a =
29.383	42.772	32.760	18.228
-64.964	-47.176	76.420	24.216
-47.123	-0.569	-51.748	-29.359
39.765	-74.345	-175.815	-65.394
24.163	33.373	30.514	23.115
-36.388	52.461	-159.594	-29.417
-6.778	47.614	-13.170	30.678
40.801	-17.399	-1.701	-20.477
1.542	-9.251	-200.530	-67.568
-22.763	13.415	-116.689	-51.817
34.278	-93.181	13.180	13.767
-27.901	53.219	-218.383	-34.441
-50.123	-4.687	-35.911	-27.763
-17.173	-48.040	218.081	55.072
-45.357	-82.169	215.911	-18.048
a[0, 0] => 29.383
a[13, 0] => -17.173
a[:, 1] => [42.772, -47.176, -0.569, -74.345, 33.373, 52.461, 47.614, -17.399, -9.251, 13.415, -93.181, 53.219, -4.687, -48.040, -82.169]
a[7, 1] => -17.399
a[6, 2] => -13.170
a[11, 0] => -27.901
a[5, 1] => 52.461
a[7, 3] => -20.477
a[:, 2] => [32.760, 76.420, -51.748, -175.815, 30.514, -159.594, -13.170, -1.701, -200.530, -116.689, 13.180, -218.383, -35.911, 218.081, 215.911]
a[11, 1] => 53.219
a[12, 1] => -4.687
a[12] => [-50.123, -4.687, -35.911, -27.763]
a[8, 1] => -9.251
a[4, 3] => 23.115
a[3, 0] => 39.765
a[13] => [-17.173, -48.040, 218.081, 55.072]
a[:, 0] => [29.383, -64.964, -47.123, 39.765, 24.163, -36.388, -6.778, 40.801, 1.542, -22.763, 34.278, -27.901, -50.123, -17.173, -45.357]
a[5, 0] => -36.388
a[7] => [40.801, -17.399, -1.701, -20.477]
a[6, 1] => 47.614
a[0] => [29.383, 42.772, 32.760, 18.228]
a[6] => [-6.778, 47.614, -13.170, 30.678]
a[10, 0] => 34.278
a[5] => [-36.388, 52.461, -159.594, -29.417]
a[6, 3] => 30.678
a[1, 3] => 24.216
a[10, 1] => -93.181
a[10, 3] => 13.767
a[3] => [39.765, -74.345, -175.815, -65.394]
a[12, 2] => -35.911
a[4, 1] => 33.373

B = array([-68,   4, -41,  13])
B[-4] -> -68
B[2] -> -41
B[1] -> 4
B[-1] -> 13

arr = array([ 27,  80,   7,  -4, -15, -31])
arr[0] = 27
arr[-1] = -31
arr[1] = 80

A =
[[ 91  91 115 118 141 103 105 161]
 [ 97 124  99 162 148 146 141 113]
 [ 52 155  57 195 207 107 167 121]
 [131 161 100  86 126 118 132  89]
 [108 144 137 153 112 110 114 107]
 [ 54 151 136 122 153 144 156 118]
 [132 118 179 101  70 118 104 128]
 [ 83 165  94 160 134 147 115  86]
 [ 23 191  77 179 177 153 174 122]
 [ 85 142 129 150 150 108 109  74]
 [131  68 120 129 113 152 147 107]]
A[-11][-8] => 91
A[-10][-5] => 162
A[-9][3] => 195
A[1][5] => 146
A[-9][-4] => 207
A[-1][7] => 107
A[8][7] => 122
A[6][5] => 118
A[-9] => [52, 155, 57, 195, 207, 107, 167, 121]
A[-6][-4] => 153
A[-3] => [23, 191, 77, 179, 177, 153, 174, 122]
A[8][-2] => 174
A[10][2] => 120
A[3][2] => 100
A[-1][0] => 131
A[:, 2] => [115, 99, 57, 100, 137, 136, 179, 94, 77, 129, 120]
A[-4][-2] => 115
A[10][3] => 129
A[10][-3] => 152
A[5] => [54, 151, 136, 122, 153, 144, 156, 118]
A[-6][0] => 54
A[1][2] => 99
A[7][-3] => 147
A[-4] => [83, 165, 94, 160, 134, 147, 115, 86]
A[-4][3] => 160
A[3][7] => 89
A[-11] => [91, 91, 115, 118, 141, 103, 105, 161]
A[-3][-6] => 77
A[6][6] => 104
A[7][-1] => 86
A[:, -2] => [105, 141, 167, 132, 114, 156, 104, 115, 174, 109, 147]

x =
[[-49  34 -30  37  49  31 -55  16]
 [ -9 -21   9  54 -10   7 -39 -20]
 [  4 -18  15  23 -12 -34  31   4]
 [-32   7 -13  49  11  13 -48   5]
 [-34  20 -11  60  17  48 -40 -33]
 [ 23 -11  13  13 -13   5  13 -26]
 [-14  11  -8  53  13  36 -40 -23]
 [  2 -56  27  80 -30 -30 -30 -18]
 [-31  19 -24  27  31  19 -55  17]]
Indices start at 0.
row 0 col 0 => -49
row 8 col 2 => -24
row 5 col 3 => 13
row 4 col 3 => 60
row 0 col 5 => 31
row 2 col 3 => 23
row 7 col 3 => 80
row 8 col 6 => -55
row 1 col 0 => -9
row 3 col 7 => 5
row 6 col 3 => 53
row 2 col 7 => 4
row 6 col 0 => -14
row 5 col 6 => 13
row 0 col 7 => 16
row 3 col 3 => 49
row 0 col 6 => -55
row 5 col 0 => 23
row 7 col 0 => 2
row 6 col 7 => -23
row 6 col 1 => 11
row 8 col 7 => 17
row 7 col 6 => -30
row 5 col 7 => -26
row 6 col 6 => -40

W =
 0.15  -0.06   0.08  -0.03  -0.06   0.10  -0.02  -0.11   0.06   0.01   0.00   0.05  -0.06   0.04  -0.05
 0.07   0.07   0.05   0.00   0.05   0.05  -0.07  -0.05  -0.02  -0.06   0.09  -0.18   0.06   0.04   0.02
Rows and columns are counted from 0.
row 0 col 0 => 0.15
row 1 col 14 => 0.02
row 0 col 5 => 0.10
row 0 col 9 => 0.01
row 0 col 10 => 0.00
row 0 col 12 => -0.06
row 1 col 4 => 0.05
row 0 col 11 => 0.05
row 1 col 7 => -0.05
row 1 col 12 => 0.06
row 0 col 7 => -0.11
row 1 col 2 => 0.05
row 1 col 11 => -0.18
row 1 col 0 => 0.07
row 1 col 3 => 0.00
row 0 col 1 => -0.06
row 0 col 6 => -0.02

X =
[[5, 4, 5, 5, 8, 3, 8, 3, 3],
 [6, 5, 5, 4, 6, 4, 7, 2, 5],
 [6, 5, 4, 4, 3, 6, 3, 4, 6],
 [4, 6, 3, 6, 2, 7, 1, 7, 6],
 [5, 5, 6, 5, 6, 6, 8, 4, 6],
 [5, 5, 5, 5, 6, 4, 7, 3, 5],
 [5, 5, 5, 5, 5, 6, 7, 3, 6],
 [4, 5, 6, 5, 3, 7, 5, 6, 6],
 [5, 4, 6, 4, 8, 2, 9, 3, 3],
 [5, 3, 6, 4, 8, 2, 8, 3, 3],
 [5, 5, 5, 4, 5, 5, 7, 3, 6],
 [4, 6, 4, 6, 2, 8, 3, 7, 7],
 [5, 3, 5, 5, 8, 2, 7, 5, 2]]
Rows and columns are counted from 0.
(0, 0): 5
(7, 4): 3
(1, 3): 4
(7, 1): 5
(12, 0): 5
(7, 6): 5
(3, 3): 6
(1, 6): 7
(8, 5): 2
(8, 4): 8
(2, 0): 6
(9, 1): 3
(3, 1): 6
(2, 2): 4
(10, 3): 4
(0, 2): 5
(8, 7): 3
(1, 8): 5
(12, 1): 3
(3, 8): 6
(8, 8): 3
(11, 6): 3
(6, 6): 7
(6, 3): 5
(9, 8): 3
(4, 3): 5
(9, 6): 8
(4, 7): 4
(4, 5): 6
(0, 1): 4
(3, 6): 1
(5, 2): 5
(2, 5): 6
(6, 4): 5
(10, 6): 7
(5, 3): 5

M = [20, 53, 58, 97, 2, 12, 35, 0]
M[0] -> 20
M[3] -> 97

grid =
[[6167 7809 9112 6634 6222 7733 6782 7406 6928]
 [5327 8862 8347 6809 5194 6856 4811 8260 7911]
 [5521 8921 7598 8832 5800 7254 7073 1973 7211]
 [7133 6630 7096 6225 8054 6231 8329 9617 6343]]
grid[0][0] => 6167
grid[2][8] => 7211
grid[0][5] => 7733
grid[:, 6] => [6782, 4811, 7073, 8329]
grid[0][8] => 6928
grid[:, 3] => [6634, 6809, 8832, 6225]
grid[1][2] => 8347
grid[2] => [5521, 8921, 7598, 8832, 5800, 7254, 7073, 1973, 7211]
grid[:, 8] => [6928, 7911, 7211, 6343]
grid[1][5] => 6856
grid[3][3] => 6225
grid[2][5] => 7254
grid[1][6] => 4811
grid[3][5] => 6231
grid[1][1] => 8862

m =
[[ -8  16  35 -30  -4  37 -16 -15]
 [  9  -5 -34  19 -12  -1  21   4]
 [ -2  -3  49   4  28  49  21  14]
 [ 17  14  -7  -1  -1   6  -4 -19]
 [ -3  -3 -21   6 -21  10  11   5]]
m[-5, -8]	-8
m[-5, -7]	16
m[4, 2]	-21
m[1, -8]	9
m[3]	[17, 14, -7, -1, -1, 6, -4, -19]
m[3, -4]	-1
m[-3]	[-2, -3, 49, 4, 28, 49, 21, 14]
m[-3, 5]	49
m[1, 3]	19
m[:, -7]	[16, -5, -3, 14, -3]
m[-5]	[-8, 16, 35, -30, -4, 37, -16, -15]
m[2, -6]	49
m[-1, 1]	-3
m[:, -3]	[37, -1, 49, 6, 10]
m[:, -8]	[-8, 9, -2, 17, -3]
m[2, -1]	14
